In the data rows, 128 means zero.
Here is a table of points, one per row:
[108 145 128 166 186 155 127 129 180 243 170 107 133 158 155 130 105 117
 156 114 101 120  59 139 159 111 141 103 182 165 174 119 102 126 181 134
 128 174 108 144 159 134  75 136 204 163 143 131 164 168 182 186 133 140
  93]
[133 103 155 104 130 172 102 161 104 177  72 118 100 152 149 131  97 147
 112 113 153 176 192 147 146 103  93 121 123 120  99 111  72 145 119  45
 204 129 134 156 154 102 140 127  76 127  45  95  86 172 108 155 106  75
  89]
[141 148 136 153 138 182  84 160 130 127 151 116 122 119 125 123 136  58
  98 131  59 113 136 129 153 156 146 167 133 117  97 156 137 164 108 155
 145 142 137 107 148 123  22 124  57 142  97  91  81  69  80 126 141 141
 158]
[165 151 110 128  90 130 176 126 155  93 171 136 108 124 130 170 109 124
 198  86  79 135  96 146 124 129 146 112 105 144 120 173 104 117 105 138
 142 158 142  68 113 112 210 117 107 143 146 128 122  97  80 128  56 116
  94]
[198 162 129 117 193 103  90 173 141 126 134 150 126  96 142 104 128 132
 151 132 134 117 171 106  31 142 135 187 137 135 156 228 132 136  96 132
 116 156 112 129 134 149 160 171 100 164 168 132 133 173 177  92 111 130
 105]
[113  89  98 146  97 150 162 153 122 152 127 108 138 123 170 111 150 141
 163 179  81 136 155  89 127 125 153 114 149  79  75  87 110 139  87 105
 113  98 163 144 161 136 135 137  94  78 140  26 153 135 172 138 135 168
 105]
[175 185 131 130  31 158 135  60 187 126 125 156 101  80 140 131 125 109
  98  92 113 103  91 138  82  71 139  90 152 112  66  83  80 135 126 188
 150 133 162  63 147 143 170 138  98 123 147 195  81 170 153 115 135 105
 126]
[131  93 166 189  79  88 108 131  83 144  87 130 125 162 130 122 103 106
 117 138 129 153  99  90 101 139 101  77 169 110 129 157 138 131 132 127
 106 121 101  82  39 114  95 138 154 134 104  93 174 132 124 106 120  91
 122]
[161 124 199 133 137 150 124  91 100 107 153 101 134  77 171  90 152 110
 169 159 102 119  88 130 142 153 105 136 125 142 108 155 142 138  98  68
 122  97 133 161 129 120 179 144 123 160 189 199  97  96 112 159 136  97
 150]
[155  90 118 106 170 105 111 165 116 104 129 117 100  56  93 125 143 129
 152 148 121  80  51 112 154  90 102 138 140  85 148 174 208 118 100 130
 134 165 138 164 130 124 156  97 129  97 122 162  94 158 134 111 109 102
 110]
[120 141 127 171  50 134 114 141 140 127  95 179 123 148 115  78 110 131
 144  97 134 143 150  55 158 135 132 147 129 103 166  79 125 143  91  82
  84  81  86 168 160  92 115  83  98 174 124 116 132 145 137 124 100 140
 111]
[ 48  85 112 140  78 151 119 168  81 154 145 100  93 139 135  87 138 119
  97 151  80 182 186 124 152 111 107 132  85 130 143 135 109 150 138 221
 155 139 146 165 151  99 112 117  86 114 145 188 130 128 146 128  81  55
 135]
[ 20 190 160 121 171 115 143 107 147 130 137 103 117 133 118 115 130  97
 147 117 159 116 114  85 106 159  91 201 146  91  97 170 142 112  95 163
 151 130 142  74 149 107 220 118 133 129 149 135 119 198  69 127 120 161
 124]
[104  89 110 124 114 108 147 163 117  97  89 159 126 169 118 137 132 155
  47 142 171 114  87 178 156 122 123 106 118 164 135 161  78 143 122  94
 161 114 114  88 134 155  98 162  86  97 225 179 139 151 117 129 117 221
 133]
[114 145  91  97  81 104 163 189  99 167 109 150 122 145 128 123 184 122
 130  94 165 110 148  96 161  68 104 127 103 141  59 124 117 124 115 127
  68 112 111 175  77 108 116 167 122 175  98  88 114 137 126 172 153 110
 111]
[108 135 115 147 114 107 130 153 128 113 133  89 114 136 118 156 135  53
  67 147 113 135 134 138 100 103 129  83 115 130 162  76 114 131 108  70
  69 162 111 176 154  89 164 134 131 132 132  68 112 140 127 126 137 144
 185]
[186 154 122 110 131 127 133 118  98 116 131 132 118 119 145 111 148 122
 165 160 130 123 127  96  97 161 134 137 130 125 118 164 121 119 255 148
 130 120 112 109 115  51 181 100 108 100 155 137  68 159  96 125 145 146
 119]
[ 94  78 132 119 160 114 103  89 204 194 166 152 132 112  79 127 131  88
 114 134  91 119 132 155 151 131 111 153  83 127 178 113  87 113 157  86
  59 111 186  86  73 122 126  96 123 127  96 116 145 126 173 118 156 132
 111]
[101 179 167 102  93 163 173 187 127 112 129 139 146 115 122 145  95 108
 100 120 163  92 128 110 112 109  93  89  87 117 161 100 169 142 224  97
 189 109 191 145 125 228 117 162  99 131 102 182 198  87 113  93 117 201
  95]
[110  77  62 129 119 153 176 161 118 135 107 130 124 152 146  90 136 100
 127 113 163 133 104 191  88 145 177 174 136  72 143  72 130 132 165  83
 169 124 124 126  83 192 112 183 122 125 120 228 131 100  94 103 110 177
 135]
[112 114 143 147 137 149 137  79  55 120  98 149 134  83 128 163 175 163
 136 115 133 148 132 106 108 104 171 119 147 146 163 116 123 133 140 118
  78 184 173  95 169 107  90 146 165 155 103 123 205 128  97 133 137 114
 134]
[141  93 110 137 130 155 125 108 143 119  45 130 124 134 116 150 139 109
 109 121 136 128  87 141  84 162  85 163 158 190 158 109 168 122 160 153
 123 140 154 123 144 158 137  88 171 159 121  76 171  94 166 228 105 110
 141]
[ 97 133 149 139 123 101 126 132 140 112 128  77 124 100  98 214 112 148
 115 139 108 103 162  99 113 140 163 154 157 114 106 105  78 127 133  98
 116 151  55 136  69 119 111  75 118 132 120 155 172  99 168 179 144 125
 137]
[124 140 119 120 132 127  98 112 138 104 129 117 130 144 147 133 117 103
 115 148 119 143 151 126 142 131 142 103 136 105 115 148 134   0 115 137
 132 113 150 170 157 117  72 132  88 123 119 138 106  89 132 128 100 115
 115]
[ 95 113 110 161 153 128 115 103 224  71 200 152 136 103 127  97 157 122
 104 122 122 120 155 136 155 133 151  98 149 159 128 127 132 126 186  93
 139 143 101 129  97 177  96 111 158 119 129  81 190 199 101 177 138  64
 138]
[142 141 111 153  88 176  99 154 132 164 135 135 114 123  52  88  85 192
 116 202 195 144 169 122 171  91 113 119 141 106 101 135  94 140 105 135
  65 134 117 147 113 130 151 163 156 131  99  99 111  83  96 164  93 138
 124]
[136 147  76 135  98  67  82  94  40 169 152 153 133  71 121 154 142 111
 110  69 172 180 138 131 160 170 117  97 167 108 160 121 129 141 106 127
 135 111 113  99 136 154 129 131 150 107 120 112 144  96 150 177 145 122
 125]
[123 147  77 133 169  71 128  57 118  94 149 119 100 190 135 128 121 109
 161 206 108 123 146 142 115  99 120  95 103 110  91 146 141 170 118 140
 136 107 149 146 177 158  72  91  92 164  70 132 102 107 143 124 116 128
 138]
[140  80 136 147 128  54 149 126 175 131 143  93 110 141  62 102 138 159
 108 121 107  85 148  94 137 179 119 113 133 115 129  76 107 125 136 119
 139 156 142 130 171 109 125 169 135 159 135  98 132  83 127 139 180 104
 103]
[208 159 163 153 228 159 180 160  76 106 167 165 144 178 106 118 101 111
 114 138 118 133 160 136 153 142 168 155 109 104 110 155 207 108  97 153
 114 141 120  80 119 113 212 119 121 139 133 157 138 192 170 147 168 133
 110]
[131 144 116  67 140 165  89  66 124  90 140 134 127 167 157 137 178 120
 111 175 141 132  92  98 195 158 121 146 129 132 108 129 132 135 114 132
 168 182 111 177 105 136 152 115 121 157 149 108 123  97 178  23 117 102
 108]
[218 163 146 140 142 102 162 124 159 155 131 155 111 170 157 136 146 137
 163  93 101 148 109 104 129 140  76 167 105 121 116 156  96 108 126 172
 108 158  93 149 155 186 198 112 123  57 100 168 141 163  85 112 155 142
 191]
[132 123 142 175 186 124 156  70 144  41 133 101 127 107 162 158 110 125
 113 116 171 125 110 137 161 159 131 142 127 114 143 140 111 166 114 193
  85 127 149 200 117 108  80 150  79 101  85 110  69 127 150 107 106 146
  90]
[141 124 154   2 174 107 132 116 123 125 117 117 125 114 109 112  81 112
 122 127 121 115  56 112 152 159 215 127 146 127 105 163 136 154 120 156
 109  74 155 188 140 123 140 140 103 131 115 115 153 147 149  95 107  84
 171]
[107 153 124 165 123 109 101  72 126 128  38  70 122 126 121 103 154 158
 132  89  96 115 155 148 181  84 169 143 155 185 169 150 160 122 158 111
 119 127  98  88 129 160 140 147 162 120  99 114 141  96 155 126 163 123
 136]
[122 110 110 107 106 118 119 165 128 109 116 111 255 164 108 112 136 162
 137 116 152 135 108 184 105 104 108 117 118 109 142 120 114 148 122 127
 147 133 126 122 138 129 122 101 105 123 138 153 127 123 107 111 143 139
 132]
[119 112 111 139  38 137 125 110 109 161 172 122 140 124 146 165 139 183
 106 149 172 119 104  61  89 172 162 132 119 229 180 134 184 114  67 120
 152 108 136  85 114  92 115 149 178 103  28 135 112 144 145 134 161 143
 167]
[ 94  94 146 111  87 125  98 183 140 105 125 173 119 160 174 153 117 108
 103 141  59 134 209 146 150 137 131 120 176 116  95 159 120 155 121 141
 128  99 183 179 155 116 108 102 239 133 121 166  64 109 114 106 124 128
 104]
[157 158 136 102 136 134 133  52 103 139 130 162 117  93 135 102  98 120
 122 144  65  79 118 160  71  93 102 136 111 144 137 136 136 129  68 156
 181 103 103 194  90  74 151 131 145  99 164 142 159 122  61 123 135 139
  73]
[115 127 121 144 126 137 142 103 107 132  95 109 137  83 133 135 108 147
  99 111 124 136 108 111 115 140 158 146   0 111 106 133 122 123 147 117
 130 122  87  92 136 159  90 121 255 138 136  79 115 123 160 145 126 113
 126]
[120 158 129  92 122 141 102 231 131  65 140  88 104 182 147 106 145 199
 146 122 195 125  67 236 107 116 114 123 113 116 175  94  88 134 107 137
 127  53 124  83 141 110 102  93 125 117 151 123 169 108 101 101 198 115
 121]
[103 112 168 160 122 111 113 119 155 255 124 156 108 145 119 240 126 223
 159 105 208 173 173 183  92 139 163 115 108 153  83  95 255 150 130 119
 102 116 121 150 125 120 104 113  82 103 236  91  79 109  87  68 121  97
 162]
[ 84  69 141  71  92 176 190 144 102  84 125 163 124 131  88 102  92 119
 217 102 175 108 152 196 115 118  92 101 140 125 156 134 105 113 123 124
 165 155  80 109 128 163  81 133 126 125 170 142 115 123 148 102 179 186
 186]
[229 181 141  83 140  99 143 116 128 116 155  77 123 113 143 125 121 122
 159 125 109 156 173 124 142 121  91 162 140 139 132  75 119 119 125 167
 131 126 167  74  83 133 137 136 154 131 165 133 115 199 102 104  63 167
 157]
[ 84 102 113 148 255 118  94 142 162 118 114 163 136  98 141 118 133 131
 131  99 116 138 133  73 118 108 118  75 137 169 117  66 100 133 143 118
 136 119 102  86 114 107 141 143 154 100 111 122 135  62 147 147 115 130
 158]
Along one direction, these points spread out more than along any other. Take the direction at right angles to it along which they spread out most. Then take the direction at right angles to both along which they spread out most. Go by this last direction. For each point below, how far along it does it lie, from 0 to 99? The average is 50, and the first point in the table lies past the average. One standard deviation of the points above along it is 16.
[112 114 143 147 137 149 137  79  55 120  98 149 134  83 128 163 175 163
 136 115 133 148 132 106 108 104 171 119 147 146 163 116 123 133 140 118
  78 184 173  95 169 107  90 146 165 155 103 123 205 128  97 133 137 114
 134] 67
[186 154 122 110 131 127 133 118  98 116 131 132 118 119 145 111 148 122
 165 160 130 123 127  96  97 161 134 137 130 125 118 164 121 119 255 148
 130 120 112 109 115  51 181 100 108 100 155 137  68 159  96 125 145 146
 119] 54
[ 84 102 113 148 255 118  94 142 162 118 114 163 136  98 141 118 133 131
 131  99 116 138 133  73 118 108 118  75 137 169 117  66 100 133 143 118
 136 119 102  86 114 107 141 143 154 100 111 122 135  62 147 147 115 130
 158] 65
[120 141 127 171  50 134 114 141 140 127  95 179 123 148 115  78 110 131
 144  97 134 143 150  55 158 135 132 147 129 103 166  79 125 143  91  82
  84  81  86 168 160  92 115  83  98 174 124 116 132 145 137 124 100 140
 111] 32
[141 148 136 153 138 182  84 160 130 127 151 116 122 119 125 123 136  58
  98 131  59 113 136 129 153 156 146 167 133 117  97 156 137 164 108 155
 145 142 137 107 148 123  22 124  57 142  97  91  81  69  80 126 141 141
 158] 24
[115 127 121 144 126 137 142 103 107 132  95 109 137  83 133 135 108 147
  99 111 124 136 108 111 115 140 158 146   0 111 106 133 122 123 147 117
 130 122  87  92 136 159  90 121 255 138 136  79 115 123 160 145 126 113
 126] 67
[131 144 116  67 140 165  89  66 124  90 140 134 127 167 157 137 178 120
 111 175 141 132  92  98 195 158 121 146 129 132 108 129 132 135 114 132
 168 182 111 177 105 136 152 115 121 157 149 108 123  97 178  23 117 102
 108] 35
[ 97 133 149 139 123 101 126 132 140 112 128  77 124 100  98 214 112 148
 115 139 108 103 162  99 113 140 163 154 157 114 106 105  78 127 133  98
 116 151  55 136  69 119 111  75 118 132 120 155 172  99 168 179 144 125
 137] 57
[140  80 136 147 128  54 149 126 175 131 143  93 110 141  62 102 138 159
 108 121 107  85 148  94 137 179 119 113 133 115 129  76 107 125 136 119
 139 156 142 130 171 109 125 169 135 159 135  98 132  83 127 139 180 104
 103] 51
[ 48  85 112 140  78 151 119 168  81 154 145 100  93 139 135  87 138 119
  97 151  80 182 186 124 152 111 107 132  85 130 143 135 109 150 138 221
 155 139 146 165 151  99 112 117  86 114 145 188 130 128 146 128  81  55
 135] 17
[110  77  62 129 119 153 176 161 118 135 107 130 124 152 146  90 136 100
 127 113 163 133 104 191  88 145 177 174 136  72 143  72 130 132 165  83
 169 124 124 126  83 192 112 183 122 125 120 228 131 100  94 103 110 177
 135] 61
[101 179 167 102  93 163 173 187 127 112 129 139 146 115 122 145  95 108
 100 120 163  92 128 110 112 109  93  89  87 117 161 100 169 142 224  97
 189 109 191 145 125 228 117 162  99 131 102 182 198  87 113  93 117 201
  95] 63
[136 147  76 135  98  67  82  94  40 169 152 153 133  71 121 154 142 111
 110  69 172 180 138 131 160 170 117  97 167 108 160 121 129 141 106 127
 135 111 113  99 136 154 129 131 150 107 120 112 144  96 150 177 145 122
 125] 59
